One turning vector, and how many steps it has turned
The counts run from 0 to 352.
[76 117 108 101 116 87 113 118 145 86 95 77 99]
172
[90 132 113 73 157 154 135 119 145 97 92 110 74]
256
[104 193 136 94 116 108 142 88 136 113 98 75 152]
9
[116 153 118 95 122 90 103 160 124 127 95 61 79]
152
[128 157 114 92 116 76 121 136 105 137 88 64 105]
112
[120 174 108 65 151 99 166 112 117 92 125 100 110]
307
[124 155 96 83 139 111 168 89 123 62 99 107 121]
329
[127 153 98 98 130 126 159 88 128 45 92 105 121]
344
[117 163 111 95 115 80 130 114 112 144 83 64 123]
88
[87 139 131 76 148 141 116 145 145 105 100 89 64]
224
[127 149 93 92 130 131 160 90 131 53 89 109 115]
336
[78 147 127 78 133 76 125 129 144 103 131 82 97]
205
[114 124 114 110 121 125 102 151 127 111 65 70 72]
146
[131 179 127 93 126 120 123 129 110 160 70 66 111]
66
[86 115 114 102 126 125 105 138 143 89 77 80 74]
178
[128 181 130 89 123 123 132 123 113 156 69 67 115]
58
[104 165 126 58 160 127 138 148 134 113 119 98 73]
254
[120 121 103 108 114 122 116 111 122 122 40 76 102]
100
[107 150 117 94 117 67 114 144 121 122 103 57 101]
143
[131 166 119 90 116 98 126 132 105 155 76 68 109]
89
[98 152 126 64 158 147 136 144 136 114 106 102 65]
247
[131 165 116 91 120 96 121 136 104 148 78 63 104]
97
[100 113 95 107 109 86 119 110 124 103 72 74 116]
125
[138 153 97 102 134 148 155 101 131 59 81 104 102]
343
[109 195 134 94 117 107 144 90 136 123 97 70 153]
17
[125 204 148 94 124 136 128 118 133 142 86 69 122]
19
[100 150 119 105 117 142 132 80 134 116 52 83 136]
38
[115 165 119 88 118 84 138 98 118 140 83 73 140]
64
[111 142 109 101 115 143 125 89 127 128 41 80 120]
61
[125 140 93 89 141 137 160 93 126 65 84 114 106]
320
[94 133 109 69 156 158 145 120 138 94 93 110 77]
264
[123 157 127 102 126 154 122 109 125 138 42 78 109]
52
[157 184 112 80 143 153 152 136 116 84 96 103 85]
333
[128 140 112 107 116 118 111 145 113 133 57 67 84]
114
[101 169 121 54 158 114 151 136 129 116 128 99 86]
261
[86 161 130 74 145 98 123 148 139 110 127 81 84]
214
[91 164 131 61 153 112 131 148 135 116 128 90 77]
230
[106 153 122 92 120 75 114 150 124 119 112 66 88]
159
[65 118 115 82 131 105 127 112 152 84 102 94 99]
211
[108 146 106 96 117 85 136 92 118 128 74 71 140]
79
[105 149 115 64 164 158 146 129 133 102 97 105 69]
271
[103 133 106 99 109 108 131 83 123 125 53 77 137]
70
[82 141 110 62 151 100 156 105 136 89 124 103 109]
259
[103 153 121 106 117 150 134 77 139 112 50 84 134]
30
[148 194 110 83 139 106 164 122 114 84 118 91 111]
339
[99 145 98 66 147 109 170 93 128 79 113 112 111]
290
[118 127 103 109 116 129 117 110 123 122 40 74 105]
92
[157 195 118 84 141 138 153 135 114 87 107 91 95]
348
[146 165 107 94 145 162 155 121 123 71 83 107 87]
334
[77 133 116 88 124 69 118 125 140 96 117 75 105]
181
[67 131 117 77 131 84 129 115 146 89 122 85 105]
212
[101 163 127 111 115 143 138 74 145 97 70 83 140]
7
[67 128 116 85 131 82 125 114 149 86 119 85 104]
204
[102 150 114 95 112 105 139 78 128 124 68 79 150]
55
[116 146 107 94 112 61 127 127 112 126 92 66 117]
119
[79 156 129 64 144 94 139 135 138 108 135 85 93]
229
[127 180 111 62 155 109 166 128 117 102 125 102 97]
300
[98 135 105 72 159 157 144 111 136 92 87 113 76]
272
[129 168 129 94 129 142 120 122 118 150 58 72 107]
59
[127 145 99 77 150 160 153 110 125 76 84 114 87]
311
[91 143 97 67 151 112 159 92 133 79 114 111 107]
282
[151 199 118 86 141 112 156 121 114 85 120 93 105]
347
[94 147 119 89 125 68 120 142 132 101 121 67 95]
174
[77 122 115 77 143 143 128 119 146 89 89 101 75]
233
[156 182 113 95 141 156 144 133 121 80 89 93 89]
349
[119 127 101 107 117 126 110 130 120 123 47 73 89]
115
[100 172 124 93 114 102 143 81 129 129 80 75 150]
40
[139 186 108 84 136 100 163 104 118 71 119 92 121]
346
[114 118 100 111 105 118 118 112 126 114 48 73 107]
108
[128 212 148 94 123 134 133 116 130 124 99 71 124]
3
[146 160 105 98 141 158 146 118 124 73 83 102 91]
342
[122 142 118 100 121 109 104 158 118 122 82 64 73]
145
[119 168 135 103 124 164 125 99 138 120 55 79 117]
21
[77 138 115 84 126 77 125 128 140 99 121 78 102]
189
[85 120 110 72 146 144 143 107 142 86 95 114 85]
257
[95 106 106 108 116 114 101 130 134 94 68 80 84]
155
[69 111 117 89 134 129 116 120 153 87 97 92 80]
210
[92 154 133 70 152 127 122 152 137 116 113 87 65]
223
[69 135 120 73 136 87 136 113 146 91 128 90 101]
220
[105 129 99 104 109 71 127 105 116 117 74 68 127]
110
[64 113 114 87 127 104 121 115 149 80 103 88 96]
203
[98 142 108 104 114 127 135 80 127 120 52 86 136]
54
[126 155 114 96 124 135 119 123 116 150 49 73 101]
75
[105 132 103 101 111 103 132 87 124 123 57 79 134]
78
[102 109 98 111 110 104 111 112 128 98 61 75 101]
132
[131 174 124 92 123 116 124 129 110 158 68 69 101]
74
[99 154 104 60 154 98 168 104 126 91 125 108 114]
283
[115 145 116 100 118 146 125 109 121 141 42 78 108]
68
[125 176 123 87 120 94 130 121 110 156 79 65 123]
73
[102 171 131 105 109 123 145 72 147 93 85 79 149]
0
[84 112 119 98 130 127 108 136 144 86 81 85 71]
186
[104 147 128 93 131 110 107 165 134 113 98 69 67]
176
[81 129 103 67 146 118 154 92 141 81 108 111 104]
266
[154 197 115 85 142 126 152 133 112 87 106 91 96]
340
[112 147 105 96 114 68 128 121 112 126 87 62 121]
111
[89 148 123 80 126 72 115 142 136 104 126 67 94]
182
[130 176 113 58 163 128 155 134 118 107 115 103 81]
293
[105 151 118 94 115 72 113 148 121 117 105 63 91]
151
[122 177 114 57 157 126 155 136 123 111 118 105 82]
285
[118 161 96 76 142 101 175 95 121 75 117 108 118]
314
[157 182 117 89 143 152 151 130 118 82 93 99 85]
341
[122 164 107 94 115 75 128 124 106 144 83 65 120]
96
[95 154 132 79 136 99 110 161 133 116 121 73 74]
191
[129 148 117 95 120 101 110 155 112 134 74 62 79]
129
[148 190 113 72 146 120 161 135 110 92 116 101 97]
324
[109 133 108 108 118 131 129 90 125 128 42 78 121]
69
[89 140 132 80 146 135 108 154 141 108 103 84 59]
208
[119 135 93 80 145 142 162 96 127 63 89 116 101]
312
[90 136 121 74 157 158 131 129 142 98 94 109 70]
248
[102 150 121 87 123 81 112 154 126 114 111 67 86]
167
[76 149 125 71 138 81 133 130 137 100 132 78 96]
213
[93 129 123 95 133 129 102 155 145 102 89 78 61]
185
[88 137 99 66 153 111 158 95 134 79 111 114 110]
274
[100 162 129 104 115 137 138 75 146 99 67 86 142]
15
[102 140 108 103 113 118 134 78 127 123 52 80 141]
62
[126 162 127 99 121 140 121 120 115 152 49 74 105]
67
[110 162 120 58 163 140 145 140 127 117 112 105 67]
270
[111 142 112 111 118 149 128 92 132 126 43 81 124]
53
[107 147 106 97 112 90 141 86 118 133 69 71 143]
71
[105 107 94 114 111 108 111 114 123 103 57 74 101]
124
[87 109 101 107 114 92 110 118 138 89 80 75 99]
156
[105 120 96 110 111 106 123 102 122 112 53 74 123]
101
[120 132 108 109 117 134 119 108 120 131 38 81 108]
84
[123 142 108 105 120 132 114 127 114 138 45 73 96]
91
[141 188 111 75 149 107 168 119 115 88 122 96 106]
331
[114 156 124 104 116 159 127 96 134 125 50 84 119]
37
[76 149 118 61 149 91 149 120 141 103 132 93 104]
244
[94 128 102 77 153 142 153 97 136 80 96 115 92]
273
[133 155 115 97 122 120 116 145 111 150 61 69 89]
98
[134 145 97 89 142 156 155 106 124 68 79 112 96]
327
[122 199 141 91 126 116 136 109 128 142 91 67 133]
26
[81 121 107 97 116 70 116 122 134 92 101 70 108]
165
[87 155 128 83 135 81 120 148 137 109 126 77 85]
198
[118 200 143 95 122 112 142 101 134 118 108 75 137]
2
[71 111 115 90 136 128 114 128 151 86 88 91 79]
202
[126 131 107 106 118 122 106 146 118 121 63 71 76]
130
[96 121 101 110 106 72 116 120 129 91 92 73 108]
149
[113 149 119 104 120 153 128 94 130 129 44 78 122]
45
[74 142 122 82 132 78 123 128 138 95 125 74 98]
197
[132 169 121 89 121 118 117 134 108 153 61 69 99]
82
[125 187 140 96 126 157 125 119 133 133 65 75 112]
20
[104 116 93 107 106 94 124 101 117 110 58 79 120]
109
[94 107 100 110 112 95 113 117 132 91 73 72 103]
148
[98 159 130 77 143 110 112 156 136 114 116 79 67]
207
[108 109 102 111 116 115 105 131 127 104 62 76 85]
139
[89 165 123 55 161 103 142 134 135 111 134 95 90]
245
[123 155 114 95 116 78 119 144 107 140 85 59 103]
120
[99 149 127 89 133 116 105 160 136 112 101 76 65]
184
[100 173 126 97 114 109 144 77 138 118 82 77 155]
24
[91 131 101 69 150 136 157 91 136 77 97 118 100]
281
[66 125 112 74 137 106 136 107 148 88 113 94 106]
227
[84 123 120 88 141 141 111 141 147 97 90 88 66]
209
[80 126 108 72 154 142 137 113 144 88 93 111 86]
249
[132 152 114 100 122 123 110 144 111 143 60 68 87]
106
[114 168 100 63 156 100 168 108 120 87 126 105 110]
299
[132 149 118 100 119 136 118 125 117 144 51 70 97]
83
[71 110 109 96 124 107 113 122 148 78 91 86 91]
187
[98 164 127 58 157 122 137 146 132 116 122 97 75]
246
[102 155 113 96 113 96 139 83 123 126 68 76 142]
63
[88 135 120 69 155 153 126 136 145 98 92 100 67]
240
[98 172 127 100 117 119 142 75 142 100 88 83 152]
8
[76 106 107 104 120 106 111 126 146 79 82 80 91]
179
[152 191 115 78 145 129 155 131 112 94 112 97 94]
332
[109 144 107 96 111 76 134 99 113 132 76 66 136]
87
[98 150 119 101 109 108 138 77 131 122 67 77 151]
47
[133 159 116 93 121 119 119 136 111 145 62 64 96]
90
[129 198 148 101 125 158 126 114 134 126 78 76 111]
4
[130 174 122 90 120 95 126 124 107 154 77 64 116]
81
[127 197 143 91 124 141 127 120 126 147 76 72 119]
27
[115 154 99 70 145 100 171 94 124 76 116 108 115]
306
[129 155 113 97 122 102 113 148 109 145 77 62 91]
113
[131 148 100 88 147 160 157 108 126 74 80 113 86]
319
[137 151 98 99 132 148 152 96 130 56 78 105 111]
351
[97 134 112 96 113 58 116 128 126 105 102 68 107]
150
[78 128 103 72 148 122 152 99 142 81 105 111 103]
258
[119 137 111 106 122 139 117 105 121 132 38 75 108]
76
[100 130 123 100 128 124 98 155 139 106 84 75 65]
177
[116 148 88 82 139 116 169 87 127 61 101 107 117]
321
[88 109 108 105 119 109 107 132 136 86 73 79 84]
163
[98 155 129 65 156 141 127 146 138 114 109 96 67]
239
[105 131 104 101 113 93 130 87 123 121 60 74 135]
86
[118 179 130 86 119 99 137 108 115 152 82 68 133]
57
[121 160 111 98 116 73 125 132 110 142 85 61 115]
104
[108 144 95 72 145 125 167 89 127 68 105 114 111]
305
[69 118 111 82 144 123 133 107 149 83 100 102 90]
234
[97 120 115 103 125 126 103 142 141 94 72 77 72]
170
[72 117 116 83 138 126 124 117 154 82 98 98 83]
218
[136 153 98 91 138 152 154 103 123 58 82 107 100]
335
[115 150 109 64 161 157 146 130 131 97 91 112 72]
279
[128 159 95 106 126 126 159 91 128 53 92 100 126]
352
[126 209 145 95 126 139 128 114 129 136 89 72 121]
11
[107 149 94 66 150 107 168 95 128 79 114 110 114]
298
[83 122 114 77 149 143 135 117 149 89 92 107 78]
241
[104 133 99 105 109 86 130 91 118 123 63 70 128]
94
[102 159 125 106 115 152 132 81 142 106 54 84 133]
22
[123 165 118 62 162 151 152 138 123 108 105 108 71]
286
[103 161 124 104 115 131 141 72 138 105 67 81 145]
23
[119 173 120 56 160 118 153 134 122 113 124 103 86]
277
[111 136 96 72 150 150 160 101 128 75 85 116 94]
296
[88 156 131 73 141 90 123 148 140 107 130 80 81]
206
[120 155 118 96 122 86 114 154 112 131 95 63 91]
136
[109 158 128 110 118 164 131 87 143 108 59 88 128]
14
[140 165 104 78 156 156 152 133 121 88 95 107 78]
310
[108 137 93 73 152 128 166 89 128 70 99 116 106]
297
[102 118 96 109 110 88 121 105 122 106 64 76 115]
117
[83 146 111 59 150 99 162 102 134 91 123 105 109]
267
[107 188 133 96 117 114 146 82 141 105 102 76 149]
1
[112 112 97 111 111 112 114 113 123 106 48 78 102]
116
[111 126 100 107 110 117 125 92 123 118 46 77 121]
85
[88 154 117 59 150 95 154 121 138 102 132 97 103]
252
[113 169 113 89 115 80 141 105 116 147 83 67 138]
72
[88 141 133 79 147 139 114 148 147 105 102 89 63]
216
[109 121 111 108 121 122 102 147 132 103 70 78 72]
154
[87 151 126 78 132 77 121 144 134 109 127 72 88]
190
[105 151 121 92 129 100 105 164 128 120 102 67 70]
168
[120 146 94 79 144 118 168 87 129 65 97 114 115]
313
[101 147 118 108 113 137 133 78 133 123 49 85 134]
46
[118 187 129 88 120 99 137 107 121 144 85 66 134]
49
[119 172 139 105 125 165 128 99 139 116 59 83 116]
13
[115 134 119 102 119 114 102 162 124 111 83 65 68]
153
[100 158 122 101 113 125 144 72 137 111 67 79 151]
31
[100 113 103 114 115 116 108 130 131 93 66 76 83]
147
[111 188 129 86 127 105 138 99 129 137 89 71 143]
33
[108 126 103 105 115 126 127 92 123 122 42 82 121]
77
[124 178 138 98 123 160 129 111 130 139 60 79 109]
28
[86 122 104 73 154 140 145 101 144 86 94 117 91]
265
[78 113 116 95 129 129 105 130 151 87 85 92 78]
194
[91 163 127 66 147 103 129 149 136 116 127 87 81]
222
[116 118 104 111 113 122 106 137 123 114 53 76 88]
123
[98 155 121 102 116 120 139 73 134 117 69 83 148]
39
[90 119 107 100 112 71 117 123 133 91 95 70 108]
157
[126 138 110 104 116 131 113 128 116 133 49 71 91]
99
[107 172 120 59 160 117 153 137 128 116 125 97 81]
269
[110 170 117 58 159 106 163 119 120 105 127 100 99]
284
[102 156 128 85 133 93 111 160 130 114 117 68 80]
183
[68 118 112 82 138 104 129 110 151 82 107 95 100]
219
[125 188 132 94 125 141 126 118 126 153 66 72 111]
43
[124 185 132 86 123 119 135 118 115 156 77 65 122]
50
[99 140 112 96 114 64 118 138 129 106 106 64 104]
158
[112 135 103 76 156 153 155 108 133 78 83 119 86]
288
[114 143 106 68 159 161 152 125 127 90 91 112 77]
287
[113 190 129 90 120 105 139 95 120 144 88 69 141]
41
[104 154 124 64 158 151 136 139 132 110 100 107 67]
255
[101 137 108 96 110 58 118 127 120 109 99 65 112]
142
[82 121 122 85 145 146 117 134 148 94 89 94 68]
217
[137 184 112 60 157 116 160 127 114 101 122 99 98]
308
[70 144 121 70 143 88 138 115 142 98 130 94 102]
228
[111 136 115 99 125 117 100 161 128 113 83 68 71]
161
[132 165 113 68 161 154 153 128 121 97 93 111 77]
302
[143 165 105 78 149 161 150 128 125 81 88 108 78]
318
[114 204 145 92 121 118 141 103 132 127 101 71 137]
10
[123 154 122 104 123 152 120 111 123 140 43 81 110]
60
[126 161 100 89 137 107 168 91 127 61 108 104 124]
337
[108 119 98 108 112 110 126 97 120 119 51 77 121]
93
[123 179 141 105 121 169 127 110 143 115 63 77 117]
5
[91 152 108 61 154 99 164 104 128 93 125 108 111]
275
[131 177 101 79 144 103 168 105 118 71 119 97 120]
330
[97 155 133 76 139 104 112 163 136 115 116 74 71]
199
[112 151 122 93 123 97 105 160 123 120 100 66 77]
160
[134 166 101 90 133 106 166 94 128 62 108 99 127]
345
[132 182 105 73 146 102 166 117 109 88 124 98 108]
323
[95 143 129 91 138 127 101 160 135 110 103 74 63]
192
[113 148 111 90 111 63 122 134 111 124 97 62 112]
127
[107 189 134 96 118 103 143 91 131 130 95 71 149]
25
[86 162 127 57 148 91 141 133 137 111 134 89 91]
237
[117 161 115 91 116 79 134 106 110 145 83 63 133]
80
[124 190 140 94 126 142 127 118 122 149 71 70 114]
35
[103 170 121 90 114 95 144 87 127 132 80 70 152]
48
[120 183 123 88 122 99 135 117 112 154 82 64 124]
65
[124 195 142 95 129 158 123 118 134 130 71 76 113]
12
[108 164 103 61 157 100 166 106 124 90 126 104 110]
291
[98 172 129 100 114 117 143 74 141 108 81 83 153]
16
